Each path below is one point turned by a fixed rotation once a step. After each direction that follows a path, write how fast that rotation turns it, in degrees each step (0 if it stays still).
Each turn is a multiple of 5 degrees from 10 to 175, or 0.
Each row of a path follows its step; steps can be skipped.

step 5: -23 -12  17 -26  -3  11   0 -15  -7   2  -8 -15  13   4  -3   5  -1   5  -7 -15 -27  -2  32 -23  34  13  -7  12  -6  -2  -1  38 -18  -9 -21  11  -8  -2 -10  21   2 -20  19  23 -20  14   8   1  15  13  -3  40 -10  31   4  -2  -4   5 -12 -13  -8  16 -13 -14  58  -9 -10  26  23  16  17  29 -16
step 6:   7 -14   4  15 -14 -23   1   1 -14 -26  13 -31  31 -24  -9  -3 -10  -6  -7   8  25  29  10  15  -5   4  13  26 -11  12 -19 -24  -3 -10  14  15 -28 -26 -22   8  35 -21  43  22  -2   7 -19  -5   7  -5 -31   0  14  -1 -18 -10  15  38   1 -25  23  24 -16  13  20 -10  -1   3  13 -10   2   6  -8
step 10:  14 -10   9 -25  31  21 -34 -22  -7   6  42 -11   4 -10  23  14   0  12  14  10 -17 -12 -23   1  27 -20   8  36  24  10  14   4   9 -11  -6 -21  23 -18 -27  21  -2  -2   3   1  16  12  16 -16   8  34  16 -11  -2  31  27  11  -7  -3   5   2  10  -7  10 -13  25  -3 -12 -19  28  10  32  11   4
step 15:   3   3 -31  10 -37   6  -8  10  16 -13  28 -39  29 -16  23 -20  13  12 -20  22   6 -27  -9   1  13   2 -38  20   5  21 -36 -22  10 -30   4  13 -10  -6 -31  37  35   2   7 -13   1  -2   5 -11   0  22 -10   5 -18  -3   8  18 -18  -7  -4 -24  -5   1  13  -3  11 -10  -5  -3   9  18  14  -3 -20
step 17: -14  -7 -13  25  17 -27  13 -20  -3  -9  10 -15   6 -26 -13  25 -14 -34  10  -6   7 -10   8  13   8 -14  19  33  -8  25  32  27   2 -19  13 -14 -28 -16  -4  12   8   4  12  -4  -5   5   8 -37 -12   9  -3   4   9 -12   2   3 -12  14 -15   9   0  16  -1 -31  27 -21 -11   2  44  -5  39   4 -27
step 23:   7 -18   0   4 -27 -15 -32  19 -16 -16  29 -12  12  -2   5  10 -30 -42   2  14  -9  -1  -8 -22  -5  12   9  49  -8  20   8 -17  -6  11  10   5   0 -20  -4  30  14 -15  -6 -15  11  -1   7 -23  33  11 -22  32  -7   5 -19   7  -9   4  -8 -26  16 -16   0 -24  33  -3   3  18  12   6  -2  17 -28
step 27:   9   5 -10   7   1  23   9  -6  12  24  42 -41  41   2   6  34  17  -1  -8 -34   4  -6  -5 -16  14 -18 -25   2  27  15   7   4 -12 -20 -15   0  13  -2 -20  -4 -12   9  38  25 -12  12  14 -20  -3  23   9  -1  -1   5  20 -31   2 -20  22 -14  -9  16   8 -10   3   0 -33  -3  -6  25  18  -8   3
step 30: -33   1  -5  -1  -4 -12   4  -3 -17  20  27 -11  40  -6 -10  22 -33  -7  16   3 -36  10  16 -24  -4 -13 -15  -7  -4   2   5  -5  10   0 -14   2  17 -35 -19 -23  17 -19  42  35 -26   7  -9  -2  21   6  -4  26  14  14 -12   1   1  19  -2 -19  -6  -7 -16 -18  16  -9  -9  20  28  20   4 -11 -11
step 31:  -7  31 -11   0 -40 -16 -11  14   8 -27   8  -5  30  -1  -1  -8  -2  21  -3   8  37  -1 -18   1   0  19  -4  24 -21  15 -30  11   5 -21  10 -15 -20 -32 -21   3  13 -10 -11  11  -2 -11  -3   6  12  15  -9  25  36  18  -1  13  -4   8 -18 -21  18  14  19  -4  24 -43   0  13   7 -26  -6   7 -33
step 32:  -5 -30   4   9 -21  19 -15  36  24   3  34  26  15 -38 -17  24   4  -6 -17  -9  -7   2 -20   7  10  -3 -23  41  -2  -3 -13 -24 -10 -36  11 -14  -2  -6 -18  21   6  17   1   5 -25  10  15  14  27  -4  23  -9 -18 -17  20  11  11   5  18 -36  -1   1   1 -13  29   9  -7   6   5  15   4  17   6
Directions:
  5  -3   4  -3  -9  -2  -7   6  -2  -1   3   2  -9  -4   6   5   0   2  -5  -4   6  -5   0  -5   1  -3  -4   1   0   1   1   2   3   6   3   1  -2  -3   2   1  11  -3  -4  -6   0  -3   1   1   6   6  -3  -6   1 -12  -1   5  -7   0  -1  -2   3   3   4   3  -1   4   4  -6  -1  -3   7  -3   1 -> 130
 -5   7   9   0   4   7  -4   0 -11  -4  -3   1   0   1  -6  -3  -3   3  -2 -10  -4  -2   0   0   1   2  -2  -9  -5  -4  -3 -10   4 -11   4   2  -2  -1   7  -1  -2   1  -2  -1   6   1   2   2   0   1   2   5  -1  -1  -3   0   0   2  -3   0  -2   2   7  -4   1  -1   3  -3   0   8   9   0  -2 -> 170
10  4 -4 -1  3  0  5 -5  9 -4 -7  2  0 -7 -1 -1 -4  5  2 -2  4  6 -1  5  6  4 -7 -1  7  8 -1  0  6 -2  3 -4 -3  2  0 -1  5  4  2  0  4 -9 -6 -4 -4  2  0  3 -1  4 -8 -1 -6  6  1  0  6  4  3  4 -3  0 -4  3 -4  2  3 -5 -3 -> 160
-6 -3  4  1 -1 -3  1  0  0  2 -2 -4 -4 -6 -1  2 -1 -3 -3 -4 -5  1 -4  9  0 -1 -2 -1 -2  0 -2  7  4 -4  1 -3  0  1 -4 11  0  1  2  4 -1 -2  0  2 -1  8  1 -3  5 -3  0 -2  5  5 -7  3 -6  0  0  5  7  6 14 11 -7 -3 -5 -1 -2 -> 25
  4  -2   1   1   2  -6   1  -2   1   4   4   9   5  -3  -6  -2  -3  -5   4   5   5   1  -3   1 -10  -5  -8   5  -3  -7  -8   2   2  -1   1   8  -1   2  -1   3   4   7  -4   0   6  -5  12  -4  -2  -3   4   0   3  -1   1   2  -7   2  -7  -3  -1  -3   2  -4   3  -6   2   1   1   1   0   3   5 -> 45
 -5  -1   0  -3   3   1  -2   1  -5   3  -2  -1  -6   6   0   6  -2  -4  -4   0   6  -4   4  -1   8  -3   2  -6   2   1  -2  -3   0   3  -8   2  -7   9  -3  -2   7   6   4  -2   6   1   1   6   0   9   3  -3   1   3   2  -8   1   3   0  -1   8  -1  -2  -5   4 -10  -4   2  -4  -1  -6  -4   7 -> 45
 -2  -3  -4  -3   2  -2   7  -6  -4   1   1   9   4   5   5   5  -6   4   4   6  -4  -6   4   4  -6   1   7  -9  -2   3   7   7   2  -4   0  -2  -9  -1   6  -3   5   6   1   1  -4 -10  -1   2   7  -2   1  -2  -6  -5   3   4  -1  -3  -1   0  -6   4  -1   3   3  -2   1   1  -2   4   1  -4  -3 -> 85

step 1: -26  -8 -10 -18 -19  12 -12 -29  -6  10 -21   8   7 -34   3 -19  10  21  -1  19  20  17   5  -7 -19  37  23  -1 -28   2  32 -22  10  16  25   1  -4 -13  32   0  -4 -12 -19  -4  38   5 -27  32   5  27   4  30  -8  14   2  34  -1  -6 -19  -4 -28 -18  10  24  14   9   7 -10   0 -16 -23   2 -11
step 5: -47   5  15  16  18  -9  12   2 -12  -4  -8 -13   3  -8  36  16  38   3   2 -19  10   5   0   9 -26  -7  10  24  15 -35   4 -17 -15 -11  -7  28  20   8 -30  10  12 -17  23  -1 -19 -28  -1 -24 -15   6 -20  18  -9 -28  28   6 -16   8   5  -4   3  -4 -21 -22  25 -21 -17  12   4  38 -28  13  15
step 6:  18 -20 -16   2 -14  19  -7  17 -10 -11  -2  -3 -20   6 -27 -13 -20  -9  48  16   2 -21  14   6   2  14  11 -12 -21 -12 -11 -25 -22 -13 -18   2 -40   4  -2  25  -1 -17  13 -33  24   7  28 -10   2 -11   1 -30  10  -2  16  -9   2  -4  21   7  14 -13 -30   5 -36 -22  22   8  15   9   6  42 -24
step 7:  -2  -9  -9 -24   5 -26 -23 -17   1  -9 -17   6 -13  26  13  22 -39   6  -1  22  23   5  -5 -11  23  -5  10  25  16 -20 -19 -25  -1  37  22 -21  12   2 -18 -30   4  22  -8  29   6 -18  -6 -24  35  -5 -22  16   4  -9 -26 -27   3  29  -1  13  11   5  13 -10 -12 -34 -15 -14 -16  -6 -33   0  18
step 12:  -6  -2  -3  -8 -33   7   0   6 -26  -6   5  11  -4 -21   0  52  31 -29   9   3  19  -7 -10   8   4   9   7   6  -2   9  37 -25   2 -11 -13  -5  -3 -34   4 -26  -6  -6  10  23 -49  25 -15  16 -40 -11  -7   6 -33  -4   0 -18 -25 -19 -25 -23   9 -18   0   0 -22  15  -3 -13  25 -13  -5   0 -13
step 14:  30  -7  -6 -30  -5  -7 -11   5   9  13  15 -17  -8 -15  -5   7 -35  -4   4 -25 -11  -5 -21 -15 -18 -27   1   7  33  -4  -3  -8 -12 -25 -15 -12 -40   6  -2  12 -11 -55   4  18   6 -12 -31   9  33 -14  33   7   4 -16 -11  -8 -31  -4   5  14  22 -27 -22   8 -11 -18 -13 -21   0 -14   5 -28  -1
step 20: -30   4  10  26 -39  15 -21   3 -11  -4   7  -6 -20  -7   3  13   5  20 -15 -17  31  28 -39  -3 -19 -17  14  26  -5   4  12   9   5 -23   7   9   2  -4 -16  22  46  -9  -1  14 -20  14  22  -8 -14  32  32  -4  10   0  -6  19  25   6  12  -2 -11   7  13   1   9  -4   3  -8  24 -44   2  34 -15
step 23: -16  26  -8  23  13 -17 -15 -25   2  -3  -1 -21  10  31 -30  29 -27   0   8   0  -7 -16 -10  -4   2  -5  13  -3   3 -21  11 -35 -20  19  21  30  11  15   2 -27  46 -11  16   2 -41 -10  10   0  14  11 -39  19 -10   9  23  18   0   4 -20  -7  -2  -9 -11 -12 -41 -11  33 -11  -5   2 -12  17  -3
step 26: -17  -1 -13 -11   3  -9   0  17  21  22  20 -40  13 -11  17 -16  14 -11  24 -10  33 -29 -21  -1  -2  23  18 -17  17  16 -25 -20  -7  32   1  13  53  11   8 -33  -7   6 -10 -14  15 -11  -5 -16   4  37  15  31  29   7   3 -25  11 -15  -5 -19  -4  -8  15  24  -4  11 -16   7 -21  -9  -3  -3  -4
step 27:  21   9  29  23 -30  -3  -2   9   9   1   0  25   4   4  10 -25  27  10  11  18  23  32 -22 -11  24   8   5 -22 -39 -18  21  29 -15 -15  -6  17 -17 -12 -16 -16 -22  -4  33  15   5  14  -1  20  -3  -1 -18  13  19  26 -33 -21 -12  16   0 -37  -2 -22 -12  -4  25 -13  29   5  18   3  14   6  -4
Directions:
 5 -5 -2 -2 -2 -3 -8  6 -5 -3  5  9  4 -1 -7  0 -3  2 -1  0 -1 -5  4  2  1 -6  0  1  2  4 -5  2  5 -4 -3 -2 -3 -1  1 -3 -3 -2 -8  2 -1 -5  3 -4  3 -1 -1 -4 12 -5  5  0 -5 12  0  5 -1  2  4  2  4  3  1  1 -3 -2 -9 -9 -1 -> 100
 -4   2  -4   0   1  -8   6   0   4  -7   2   8  -5  -2  -1   4   1   3   4  -2  -1   1   0  -5   1  -6  -4  -2   1  -1  -7  -8  -1   2   3   4   6  -1  -2   4   0   2  -8  -1  -4  -3   2 -12  -5   0  -3   8  -2  -1  -4   2   7  -1  -4  -9  -4  -3   0  -6  -2   3  -2   6  -6  -8   2  -4  -2 -> 135
 2 -2  7 -3 -2 -2 -4  3  2 -4 -1 -2 -2 -7  1 -4  3  1 -3  8  2 -9  0 12 -3  0 -1  5  7  2  0  8 -3  3  7  2 -6 -3 -6 -3 -7  7  6  0 -1 -1  5 -2  1  4 -6  6 -7  5 -3  1  0  2 -4  3 -6  1 -1  0 -2 -3  0  6 -4 -1  1 -2  9 -> 130
 3 -1  6 -8 -9  5  0 -3 -2 -5 -3  2  4 -8  1  2 -1  5  9 -9 -5  1  4  1 -2  1  1 -4  3 -5 -1  8  3  3 -2  0  2 -1  0  0 -6 -9 -5 -2  2 -2 -3  4  3  1  4  7 -2  7 -3  4 -5 -9  3 -3 -1  5  4 -9  5  3  2 -2  2  3 -2 -3 -3 -> 25
  8  -1   1   1  -1  -6  -1   0   0   5   1   4 -10   4   4  -2   0   2  -7   2  -4   4  -1  -4  -8  -3  -4  -4   0  -1  10  -1   2   5   6   9   1   4  -7   2  -5  -3  -8  -2  -3  -1   7   7   2   2  -1   2  -3   5   1  -3  -1  -4   4   5   6  -9   1   5   6  -3  -4   0  -1  -2  -9   1  -1 -> 110
 -7   1   4  -9  -5   4  -1  10  -4   3   4   3   5   0   1   8   1   0  -4   3 -11   3  -6  -3  -3   1  -5  -3   1  -9  -7   7  -3   0   8  -4   0   3   1   0   7  -1  -2  -5   7  -5   2  -3  -5  -2  -3  -2  -6   0   0  -4  -5   5   2  -1   3  -4  -3   5  -7  -1   2  -3   2  -2  -2   3   0 -> 45

step 0: -12  -7  14   4   4  35  -9 -31   0   3  17  10  -6  -9  -7  -3 -13 -37 -11  13  35  32  10  -5   3  -6   8  15 -21  32  -4  30   1 -15 -21 -12  10  -8 -39  25  34 -32  -3   4  -5  11 -13 -23  -7  -9 -24  24  -2   6  14   0   1   1 -46  -2  14   7  -1  -8 -21 -11 -36  14   8 -17 -23  10 -41
step 7: -28  -1  13  16  -9  27  29 -11  -7   8   5 -12  16  -5 -15  21   9  -3 -12 -18  26 -23  10   5  13  20 -24  59 -29  14  10   1  19  21 -23  -6 -22  12  -5 -17 -28  -5  -4  10  17  20 -22  18 -11  20  14 -15 -20   7  -8  33   5 -13  -8  18  38   2 -31  13  13  10   6  27 -23 -27  -2 -33  -3
step 9:  12  43  -1   8  22 -12 -10  25  20   8  -3  29 -18 -17 -22 -33 -21 -20  12   4 -10 -12  -4  -2  15  30  17   4 -16  -9  10 -25  22 -27 -17   6  -5  19   2   2   2 -14 -13  10  36  27  -4 -11 -20  15  -7 -11  35  32   3  -1 -28 -15 -26 -21  -4  22   8   5 -24  18 -30 -34  -1 -24 -23   3  -1
step 14: -45  -2  11  16  -6  17 -28 -17  15  17 -30 -24 -23  24   6   6  -7  26 -19 -26 -27  15  25  27   2 -19  14   4  -4  -5  12   4  16  15  19  17   2 -43  34  -4 -25 -22 -33 -15  29 -11 -19  18 -19  -4   3 -14  14 -16   1 -17  17   9  11  16  11 -10  -5  -8  37  20   3 -19   1 -11  -4  18  19
step 15:  22 -15 -23  15  17  45  32 -33 -12 -28   2  21   7 -26 -21  18  28  -9 -13   7 -18  10   4  -2 -15  29   7 -27   3  15 -19  -3  -5 -13  -4  -3 -34   2  26 -15 -14  28 -11   5 -38 -22   7   4  23   0  -6 -13 -36   4 -35  28 -14  -8  17 -10   7 -11   3  -4   4   2   1  39 -23   4 -25   1  -6
step 17: -10   7 -36  35   6  15   4   6  14  15  16  -7 -24 -37 -15  -6 -26  19   2   2  -7 -23  -3 -25   8  -1  -9   2   5 -20  18  44   3  -5  48  -2  17 -10  19  -7 -12  21  21 -17 -11   0  -5 -15 -17   2 -24 -39  15  -3  13   2 -13  43  -7   2 -15   1  16   5 -52   5 -13   7  26 -11   1  -1 -20
step 19:  18  -6  27   0 -16  12  19 -10  -4  22 -12   2  21  34 -17 -44  14  10 -10  -3   1  10  -3  31   9 -33   0   7  10  37  -2   0 -34  32  13 -35 -11   4 -18  35   1   4  19  18   6  -6  12  28  -4  -8   2 -17 -26 -11  -8 -10   1  18 -41 -17  14  21   0  -5 -42 -18  -9  13   7   2   5 -13 -26
step 23: -10 -23  -3  39 -33   3 -10  -6 -35 -12  10   0  -5  -1 -20  34   2 -51  16 -21   3   5  -5  26  -5   3  39   7   7  28   4   0  12  25 -21  15 -18 -43   8  10  25 -38 -26  16 -21   8   0  18  24  -6  21 -17  -9  18  -3  12  32 -13  26   9   2  12  12   6   0  -4  11   7   7   8  20  14  -3
step 29:  12   9 -19  -1  19 -33 -10  19 -25  51   0 -14  13   5  -7   0  35 -10  23  27 -14  10  -5 -33  16 -14  13  -6   7  -9   8   1  25 -24 -25 -18   7  14  -3 -24 -10  -1   7 -17   9  12 -22  -4 -14  18 -23 -12  10 -28   4 -17 -35  -7   8 -29  -6 -15  -4 -16  23  -7 -40 -26  30 -20  24 -11   5
step 30: -20   5   9  -7 -10  23 -22  27   5 -16   9  -2   6  -4 -16   2 -16  34  -1 -22 -36 -30 -19  -7  14  -1 -20   5  39  11   3  -5  14  10  44  11 -44   7   2   8  41 -13 -11  39  -2 -12 -32   8  27 -21  -2   9  14   1  16  14  21  12 -14  -3  41  -1 -21   2  21 -18   4   1 -16  -6  13 -12   2
Directions:
 -2   0   0  -4   5   2   2  -5  -3   7  -7  -4  -6   8  -3   1   1   1  -5   5  -3   4  -2  -8   5  -4   1   2   4  -1   8  -3  -3   0  -7   0  -1   1  -4   0   8   4 -13   0  -3 -11   0  -3  -1   2   1   3  -4  -1  -1  10   4   0   7  -1   0  -2  -2   0  -4   0  -1   1  -1  -7  -2  -5  -6 -> 100
 -3   7   3  10   0   4   7   5   1   1   5   7  -2  -5   2  -5  -2   5   4  -5   4  -9   0  -3   4  -5  -1   3  -1  -2 -10   5   2   0   3  -1  -5  -1   5   4  -6   6  -7   5   0  -8  -1  -1   1   6   5   4  -5  -1   2   3   4   1   3  -3   0   5  -2   1   2  -2   1  -8   3  -8  -5   3   0 -> 140
  6  -3   4  -3   0  -1   2  -1   0  -3   1   6  -7   2  -2  -5   5   5  -5  -4   0   2   4   3  -5   3   4 -12   0  -2   0  -5   4   3 -11  -8  -4   4   3   1   1   6   8  -5   0  -6  -5  -8   5  -1  -1  -4   0   1  -3   5  -4   2  -5   1  -5   3   0  -2   2   5  10 -10  -1   0  -2   1   1 -> 110
  0  -1   7  -1   3   2   1  -5   1  -3   0   5   2  -3  -2  -2   3  -4   4 -12  -1  10   6  -8  -1   0  -4   1   3   9   0   3  -3  -1  -2  -1  -2  -2   3  -2   3   1   1   4   2  -4 -10   7   6   0   1   1  -5   1   7  -4   5  -6  -6  -6  -1   4   8   1   2   1   2  10  -2   1   4  -6  -1 -> 95
  0  -3  -5  -3  -2   2   7  -6   0   4   0  -1   2  -3  -7   4   1  -1  -1   1  -3  -2  -6  -1  -5  -1   1   5   1  -1   8   3   0  -2  -5  -4   1  -2   5   6  -6  -1   6   4 -10  -4  -1   2  -1   3   7  -7   6   4  -7  -1   0 -11  -5  -9   0   5   1   3  -2  -4  -5  -4   7  -2   4   8  -3 -> 175
 -2   2 -10  -1  -1  -2   2   3  -2   1  -6   1   2   4  -1  -5   7  -8  -5  -8  15   5  -4  -1   8  -2   5  -2   4  -3   1   1   3   5   4  -4  -9   1  -3  -1  -2   0   4   7   2   3  -3   2   1  -4   0   7   5   7  -3   0  -4   2   3   0  -1  -4   6  -1   1  -1  -5  -1   3  -2  -1   1  -5 -> 110
 6  2 10 -5  7 -1  4  2  2  0  2 -3  0  1  3 -6 -4 -5 -4  4 11 -4  5  5 -2 -4  0  4  8  5  0  2  8  1 -9 -2 -1 -5 -1  3  2  5  0  1 -5  8  4  5 -3 -2  0 -8 -4 -1  6  2 -3 -2 -1 -2 -4 -9 -4 -1 -1 -2 -4  4  4 -3 -2  1  6 -> 115
